One turning vector, and how many ticks it has turned
The counts run from 0 to 291.
[ 27  -8  37  -8  22 -15  12 -24 -10  16  39   1  31  11  -3 -28 -23  24
  22 -29  39   8 -31 -17  32  38   5 -16   0 -26 -12 -20  13   5   0  14
  -7   9  -5  41 -42 -17  13  -8  19 -41  25  24  20  -8 -27 -15   8]
283
[-22 -20   1 -10   7   0 -39  20 -34 -11  17 -24  26  26 -41   8 -11   3
  29  -8   8  20  11 -46   9  26  -4  22  -1 -10 -19  -3  32  13  -4  -6
   2 -15  27  -2 -43  -2  17 -11  10 -59   6  67  16  17 -43   0 -27]
46
[  4  -2   5 -54 -18 -31  26  -4 -13  43   3   9  -9  -3   9  24  25   4
  -2 -24 -26  21 -18  -9  56   5  12 -21 -48 -24 -29 -13  11 -12   3  -7
 -49 -18 -25  -7   8 -23 -10  -1  24  -9 -27 -22 -18  13   7  42  33]
114
[ 10  14  31 -15  13 -11 -27  23  -5  15  14  -5 -23   3  -5   5  27  42
  13 -13  23  -6  33  24  12 -60 -15 -21 -66   8  -4 -16  30 -23 -11   8
 -51  -6  10 -19   3  10  -9 -16  23 -30   0  12   7  42 -13   3 -18]
192
[-23 -14  -7 -24 -11   4  12  23 -60   9  -5  12  27   9 -29  17 -12 -15
  35  -2 -32  21 -11 -56  38  55  22   0   4 -27 -18   9  -2   4  -5 -26
  22  -5  -5  11 -28 -29  -2 -41   3 -37  -6  29   2 -12  -5  26  -1]
79
[-21   2 -17 -24 -14 -10  13   6 -41   1  12  -5   0  21   0  -2  -6 -15
  54 -33 -10  38 -28 -39  34  40  33   0  -3 -18 -40  13   2 -24  -4 -16
 -17   5 -23   5 -20  -6  12 -17  24 -53  11  25  16   0  -5  -2  36]
68
[ -2  15  11  -2  27  10  -3  -7 -16 -10  32   1   1  34  -9 -29   2  15
  35 -23  59  18  -2 -11  15 -13   6  -7 -16 -11 -26  10  19 -11  -5   8
 -21  -7   0   7 -26  38  22 -26  35 -39  35  46  25  22 -23 -49  -4]
12
[ 52   2  40 -40   9 -17  36  -3   5  42  22 -13   3 -25  25 -18  -4  34
  21  -8  18  20   0   0  36  19   1 -36 -21 -37  -5 -13  39 -26  19   8
 -32  -5  -5  26 -25 -30 -18   6  15 -43  -3  -1  16  10 -21   8  11]
287
[-21  11 -11 -15  16  -5 -15  38 -43   5  13  15 -30   0 -18  14  19  20
  29  -6 -23  15  50 -16  23 -45  -6 -21 -58   1 -27  10  17 -50  -7 -19
 -21 -10 -16 -29   5  24 -29  -7  25 -18   9  -6   4  27  14  16  -1]
208
[ 18  -4  -3 -57 -26  -6   0  25 -21  38 -25  -3  28 -15  -6  31   4   4
  21  14 -51  40  12 -33  40  22  -5  -2 -28 -31 -16 -20  20 -31   7 -18
  -5 -26  -4  12 -14 -26 -22  -2  -7 -24 -10  10 -10  21 -17  69 -12]
81
[ 39  20  33 -21  37  11 -30   2  -9   8 -10  28  39  27 -22   8   4   5
  17  -9  39  12  10  14  18 -28 -45  -2 -40  -2   9 -30 -12  -7 -18 -17
  21 -37  -6  10   5  33  -8 -49 -11  -1  17   3 -18  16  -8  27 -35]
177
[  1   1  11  -3  16  10 -29   1 -24 -14   9  -5  47  37 -29  -7 -19 -10
  34 -15  35  40   3 -32  10  33  -4  17   8 -14  -2 -12   5  -6  -7 -20
  25  -5  14  25 -33   7  13 -28  -2 -54  23  58  13   6 -35  -1 -27]
45
[ -6   4   6 -22   3  -7  34 -13 -42  30  18  22   1  -1  -1  10  15  -6
  38 -20  -1  -7 -48  -7  45  33  33 -15 -15 -30 -28  -3 -20  22  -4  -9
 -17  -1 -20  13 -23 -23 -10 -66  38 -30 -10   4  10  -8   5  -9  18]
112
[ -9 -16 -16 -21 -14  -1 -13 -21   0  15  11 -23  23  15 -29  10  -5   6
  10  -8   1  37  -2 -52  26  32   9   9 -19 -28 -37 -21  38  21   4  12
 -28 -40   3  26 -27   1   2  29  29 -39  -1  45  14  23 -37  13 -28]
274
[-14  -3  12 -17  11 -20  -9  31  -8   0  53 -27 -16  18 -25  -6 -16  44
  11 -19  15  26  31 -18  26 -16 -12 -17 -47   3 -27   7  45 -30  13  20
 -50  -6   8 -17 -14   9  22  22  31 -40  13  30  24  26 -18 -13  15]
14
[-26  -1  14  18  33  -1 -39   9 -30 -15  29   6  -9  17 -43  13  10  24
  31 -32  28 -27   5   6  18 -36   1   5 -36  13 -19   0   2  27 -18   7
 -13 -10  19 -13 -19  13   1 -50  40 -40  16  36  10  22  -9 -27 -19]
190
[-19  -5   4   1  21   3 -33  15 -17   6  32  -4 -20   2 -39  19  23  30
  23 -15  12 -16  23  11  23 -54   2  -8 -66  10  -9 -11  22   2  -6   7
 -37 -15  23 -35  -3  10 -10 -34  34 -38   5  23  13  51  -1 -10 -11]
191
[-41 -19 -12 -46 -14 -22  13 -12 -28  11  22  16  19  36 -31  40  18 -29
  -4 -17 -26  27 -13 -50  46  21  -6  12 -46 -19 -25 -17  -3  28  -1 -14
  -3 -30 -38  -8   0  -2  -2 -28  25  -4 -21   7 -24  -6  22  39   8]
124
[-23 -24 -16  -2  -2   7  -8   2 -28   1  23  -4  46  15 -40  13 -25   0
   3   3 -12  35  23 -63  23  31  -3   0 -10 -36 -29  -9  35  21   0  -3
   7 -26  10  17 -36  -9 -12   3  28 -41   5  44   8  11 -17   8 -19]
268
[ 42   4  24 -45   1 -19  15  39 -19  43  -4  -8 -16 -12  38  -1  -5  38
  28 -13  -9  17  10   7  35  21  18 -23 -24 -17  -6  -5  22 -54   1 -13
 -39  16  -9  15 -28 -31 -16  -1 -10 -44  -5  -1  15  18 -18  22  21]
65
[ 13   1  24 -24  21   0  -8 -38 -13   6  19  15   8  17  -7  13  22  -9
  14 -22  53 -24 -49  21  28  -8   6  -3 -28  -4 -13 -25 -15  49 -14   1
 -19 -28  -8  16   4  12   7 -82  39 -18  -5  13   6  14  -6 -31 -11]
145
[ 35  -3  34 -57  10 -15 -16 -16  14  33  -5  -1  30   7  -9  29  18   9
 -16   1  22  -1  -5  24  35  -6 -26 -11 -58  -9   0 -58  12  22   3  10
 -11 -43   5  18   7  -5 -15 -19   6   5 -22  -2 -27  31 -17  48 -27]
137
[ 40   0  53 -23  29  -5  -7 -25   2  22   7  15  21   8   1   8  13   9
   9 -21  56 -31 -36  42  31 -12 -13 -10 -38  -4   7 -37  -3  32 -10   5
  -5 -18  14  26  -8   2  -2 -62  22 -19   4   0  -5  16  -9  -4 -13]
144
[-21  -7  12 -31  18 -30   9  27 -21  13  46  13  -8  14 -30  27  16   6
  -9 -33 -21 -22  -4  11  43 -31 -13 -13 -71   3 -23  -1   2   4   9   4
 -40 -13 -25 -39  13  -6  -7 -27  20 -11 -16   1  -5   9  28   9  21]
158
[ -1 -22  14 -18  20  -4 -15 -21 -21  14  19  13  44  25 -32  35   3 -19
   4 -19  21  -6 -34 -14  29  14 -12  10 -26 -22  -7 -32 -13  64 -12 -10
  18 -31  -2  16 -13 -14   4 -61  17 -20 -13  29 -19  -4   5  12 -18]
134
[ -8  23   2 -11  12 -19 -28  36 -18   0  27   5 -31  33  -2  10   3  39
   9 -39  -1  16  42  -5  27 -40  -9 -25 -61   8 -10  -7  14 -59 -15   9
 -37  -5 -38 -23  14  20  -7   9   6 -21  21  -2   3  26  17  21  27]
203
[ -4 -15  16 -54  -4  -2 -17  -6   5  33  10   6  29  -3 -23  49  28  -2
 -17  -5 -11  -1  -4  -3  29 -15 -19   8 -64  -6 -11 -37  19  36  10   9
 -22 -46   1  -8   9 -17 -13 -29  23 -12 -38  17 -15  31  -6  38 -36]
136
[  1 -17  40 -33   9 -23 -20   3  10  38  37  -2  13   3 -15  40   1  33
 -24 -38  11 -12  -6  29  34 -28 -26   4 -66  -3  -4 -45  20  41   6  26
 -35 -21  12   2   2 -24   6 -14  16 -14 -25   4 -22  27 -14  28 -16]
142
[-22   2 -12 -28  32   0   5   8 -45  -2   9  30  13  10 -44  27  31 -23
  15   0 -14  -4   3  -9  22 -28 -15   5 -49 -10 -27  13 -10   5   1 -20
  -3 -33 -18 -24  11  29 -11 -75  24  -4  -6   5  -7  13  34  -1  -6]
168
[-26   7 -26 -36  16  18  -4  18 -36 -12  -2   1  17  28 -34   0   2 -22
  37   5  -9  43  17 -58  26  20   1  14 -23 -18 -27  31  20 -39  -5 -25
   1 -17  -4 -10 -26  31   0 -19  13 -35   3  49  16   8 -14   5 -15]
35
[ 19   3  32 -28  40 -18   4  32 -19  20  22  23  11  25 -18  16 -12   8
  -7 -27   5   1  12  13  35 -20 -52 -22 -59   2   7 -16  -6 -27   1 -13
  -5  -5 -36 -24  18   6   1 -31 -15   8   0 -20 -24  -3  26  43  28]
165
[ 36   4  50 -47  15  -1 -16 -33  13  31  -5  18  43  17   4  17  17   6
  -5 -17  45   1 -19  28  25   7 -29  -5 -42  -9  17 -51  -6  21 -13   5
  -2 -27  -7  35   8   4   8 -34   4   4   2  -1 -16  15 -18  20 -14]
138
[  3 -13   6 -27 -18 -14 -29  25   3  15  18 -36  -3  20 -16   9 -21  33
  20 -31   6  35  19 -22  30  12   2   2 -29   4 -20 -23  46 -31   8  12
 -33  -6  18   4 -32 -12  22  30   6 -59   1  42  16  22 -47  29  -6]
53
[-33  13 -15  -6  23  -7  12  21 -43 -22  27  10  16  42 -31 -17 -10 -11
  35 -17   9  43  11 -54  27  19  -4   1 -13  -6 -31  29   8 -42  -2 -19
   7   3 -21  -7 -20  27  14 -21  22 -34  28  38  14 -10   1 -15  18]
29
